Each path below is one point turned by a fixed rotation once a step. After each direction that follows a path, write how fast that rotation turns it, in degrees a step (0 if it stays still).
Each turn is a multiple of 5 degrees from 10 to 175, or 0.
Each row of a path follows its step; steps can be skipped.
Path 1:
step 2: [-1.05  0.99 -0.54  0.34 -0.82 -1.50 -2.02  0.33  0.74 -0.25 -0.31 -0.03
 -1.11 -1.12 -0.23 -0.92 -1.02 -1.84 -1.00 -1.20 -1.49  1.39  0.13  0.22
  1.19  2.34 -0.58 -0.86  1.72 -0.29 -0.80 -0.93  0.12 -0.65  1.80  0.63
  0.07 -0.44 -0.06  1.16  0.67  1.17 -0.23 -0.48  0.98  0.51  0.13  0.62
 -0.10  0.49  0.67]
step 9: [-0.50  1.08 -1.56 -1.53  0.26  1.49 -0.90  1.21 -1.55 -0.67 -1.79 -0.18
  0.29 -0.01  0.05 -0.04  0.18  0.18 -0.11  1.30  0.56  1.13 -1.07 -0.11
 -0.57  0.13 -0.08 -0.91  2.69  0.31 -0.10  0.02  0.72  1.28  1.31  1.66
 -1.20  0.57  1.65  1.15  0.07 -0.44  0.21  0.49 -1.43 -1.34  0.13 -0.11
  0.12 -0.30  0.57]
step 13: [ 0.46  0.11 -1.92  1.03 -0.62  0.21 -0.07  0.55  0.85  0.40 -0.26 -2.52
 -0.36 -0.02 -0.29  0.90 -1.49 -0.82 -0.41  1.45  1.40  0.15 -0.18  0.06
 -0.29 -0.14 -0.63  0.11  0.87  1.38  0.08  2.18  0.79  0.51  1.57  1.25
 -0.09  0.57  0.00 -0.53 -0.28 -0.23 -0.67  2.20 -1.56  0.44 -1.35 -0.86
 -0.35 -0.81 -1.14]
step 14: [ 0.10 -1.62  0.05 -0.96  0.97 -1.83 -0.23 -0.27 -0.11 -1.32  0.23 -0.18
  0.99  1.07 -1.10 -0.29 -0.35 -1.18 -0.39 -0.22 -1.95  0.86  1.07 -2.08
 -0.86 -1.19 -0.42 -0.59  0.53 -0.04  0.43 -0.14  0.36  2.03 -0.37 -0.45
 -0.43 -0.41  1.10 -0.01  2.31  1.18 -0.95 -0.15  1.32  0.91  0.13  0.83
  1.29 -0.49  0.80]
step 16: [-0.10  0.63 -0.34  0.80  1.86  0.80  0.66  0.34  1.89  1.44 -1.14  0.44
  0.91  0.49  2.73 -1.48 -0.16 -0.35 -1.34  0.68 -0.23  0.13 -1.83  0.38
 -0.65  0.53 -0.46 -0.30  0.72 -0.01 -0.14  0.12  0.21  1.34 -0.33 -0.24
  0.83  0.87 -0.47 -0.53  0.30 -0.04  1.37  2.10  0.89  0.17  1.26 -0.76
  0.07 -1.63 -0.13]
step 17: [ 0.56  0.85 -1.06 -0.76  0.08  0.91 -0.26 -0.32 -0.84 -1.36  1.25 -0.97
 -1.38  1.06 -1.65 -0.77 -1.50 -0.05 -0.77 -1.37 -1.55 -0.16  1.10  1.45
  0.47 -0.94  0.42 -0.09  0.53  1.93  0.48  0.58 -0.08  1.25  1.34  1.34
  0.85 -0.68 -0.07 -1.31  0.81  0.48 -1.15  0.58 -0.74  0.42  0.47 -1.47
 -0.03  0.44 -1.16]
step 18: [ 0.63 -0.42  0.75 -0.68 -1.48 -0.31 -1.96  1.02  0.94  0.54  0.33  0.45
  3.20  0.64 -0.74  1.68  0.16 -0.79 -0.73 -0.33 -0.33 -0.55 -0.65 -2.07
 -1.48 -0.53  0.07  0.04  1.12  0.60  0.64  0.61 -0.89  0.28 -0.36  1.29
 -0.82 -0.84 -0.34  1.74  0.68 -0.12  0.33 -0.49  0.55 -1.05 -0.46 -0.52
  1.06  0.06  0.65]
step 21: [-0.08  1.04 -0.05 -1.57 -0.27  0.33  0.39  0.07  0.90 -0.21 -0.25  1.35
 -0.51  0.65 -0.98  1.48  0.05 -0.55 -0.40 -0.12 -0.71 -0.39  1.56  2.75
 -1.33  0.54 -1.66 -0.37  0.68 -0.08 -0.06  2.13 -0.08  0.95 -0.14 -0.43
  0.03 -2.07  1.35  1.34  1.20  0.02 -0.02  0.48 -0.52  0.26  0.53 -1.89
  1.15 -0.17  0.01]
step 22: [ 0.16 -0.76  2.02 -0.32  0.54  1.05 -1.56 -0.10 -0.24 -0.14  0.42 -0.66
  0.52  1.61 -0.15 -0.55 -0.79 -1.24 -1.62  0.89 -0.06 -0.17 -1.99 -1.11
 -1.47  0.72 -0.18 -0.59  0.34  0.50 -0.82  0.33  0.37 -2.52  2.11  0.97
 -0.87  0.89  0.00 -0.13  1.52  0.89 -0.47  0.78  0.68 -1.09 -0.51  0.21
 -0.74  0.18  0.05]
step 23: [-0.77  0.12 -1.03  0.23  0.02 -1.90  0.54  1.04 -0.06 -0.92 -1.17  0.54
  0.08 -0.04 -0.29 -0.05 -0.52 -0.88 -0.02 -1.71 -1.09  0.12 -0.28 -0.78
  0.14  0.12 -0.11  0.01  0.10  2.80  1.44  0.53 -0.57  0.83 -1.56 -1.11
  1.81  1.53  0.64 -0.14  0.29 -1.28 -0.15  0.42  0.03 -0.58 -0.79  0.77
 -2.07 -1.73 -1.19]
[ 0.05 -0.16  0.28  0.06 -0.24 -0.27  0.13 -0.06  0.19 -0.34 -0.11  0.02
  0.20  0.01 -0.36  0.44 -0.54 -0.31 -0.06  0.27 -0.40 -0.08  0.06  0.35
  0.02 -0.40  0.29 -0.44 -0.06  0.19 -0.04  0.36  0.53  0.14  0.84  0.02
 -0.02 -0.20 -0.10  0.17 -0.49  0.55  0.44 -0.39 -0.07  0.19  0.20  0.02
  0.27  0.02  0.53]  95
[ 0.42  0.17  0.66 -0.49  0.31 -0.33 -0.04 -0.42  0.21  0.36 -0.17  0.05
  0.00  0.59 -0.14  0.17  0.25 -0.31  0.41 -0.19  0.13 -0.29 -0.09 -0.03
 -0.49  0.05  0.21 -0.19 -0.50 -0.06  0.32  0.01 -0.44  0.06  0.20 -0.23
 -0.64 -0.04 -0.46 -0.25  0.22 -0.13 -0.13 -0.19 -0.10 -0.37 -0.30  0.29
 -0.16  0.20  0.26]  100
[ 0.08 -0.11 -0.21  0.23  0.45  0.27  0.37  0.59  0.32  0.40  0.37 -0.10
 -0.07 -0.44 -0.05  0.34  0.27  0.13  0.36 -0.29 -0.22  0.33 -0.31  0.48
 -0.24  0.08  0.43 -0.36 -0.03  0.17  0.13 -0.21 -0.25 -0.37  0.37 -0.15
  0.19  0.04  0.02 -0.13  0.20 -0.59 -0.29 -0.21  0.32  0.48  0.24  0.18
  0.36 -0.28  0.38]  85
[ 0.22  0.07 -0.04  0.26 -0.20 -0.51  0.06  0.49 -0.31  0.83 -0.61  0.31
  0.14 -0.26  0.20  0.44  0.21 -0.14 -0.04  0.16  0.30 -0.41  0.27 -0.08
 -0.25 -0.18 -0.44 -0.10 -0.05  0.08  0.32  0.61 -0.06  0.28 -0.15  0.03
 -0.20  0.08  0.26 -0.25 -0.02 -0.03  0.15 -0.01  0.19  0.27  0.69 -0.14
  0.01 -0.36 -0.29]  145
[-0.30  0.13  0.00  0.04 -0.70  0.01  0.03 -0.02  0.53 -0.18  0.13 -0.11
 -0.67  0.41  0.49  0.01  0.06 -0.13 -0.35  0.00 -0.43  0.18  0.19 -0.26
 -0.24  0.23  0.28 -0.11 -0.17 -0.32  0.67 -0.04 -0.19  0.18 -0.15 -0.07
 -0.26  0.06  0.03  0.41 -0.40  0.08 -0.36 -0.05  0.76  0.32  0.25 -0.10
 -0.32 -0.16  0.08]  175
[ 0.07 -0.52  0.13  0.15 -0.08 -0.11 -0.16 -0.15  0.21  0.07 -0.12  0.01
  0.58  0.43 -0.07  0.26  0.46  0.14 -0.70  0.45 -0.35  0.17 -0.28  0.03
  0.31 -0.13 -0.03 -0.29  0.02 -0.06  0.29 -0.34  0.00 -0.19 -0.58 -0.05
  0.17 -0.09  0.09 -0.53 -0.13 -0.14 -0.09  0.62 -0.09 -0.26  0.48  0.32
  0.30  0.35  0.48]  170
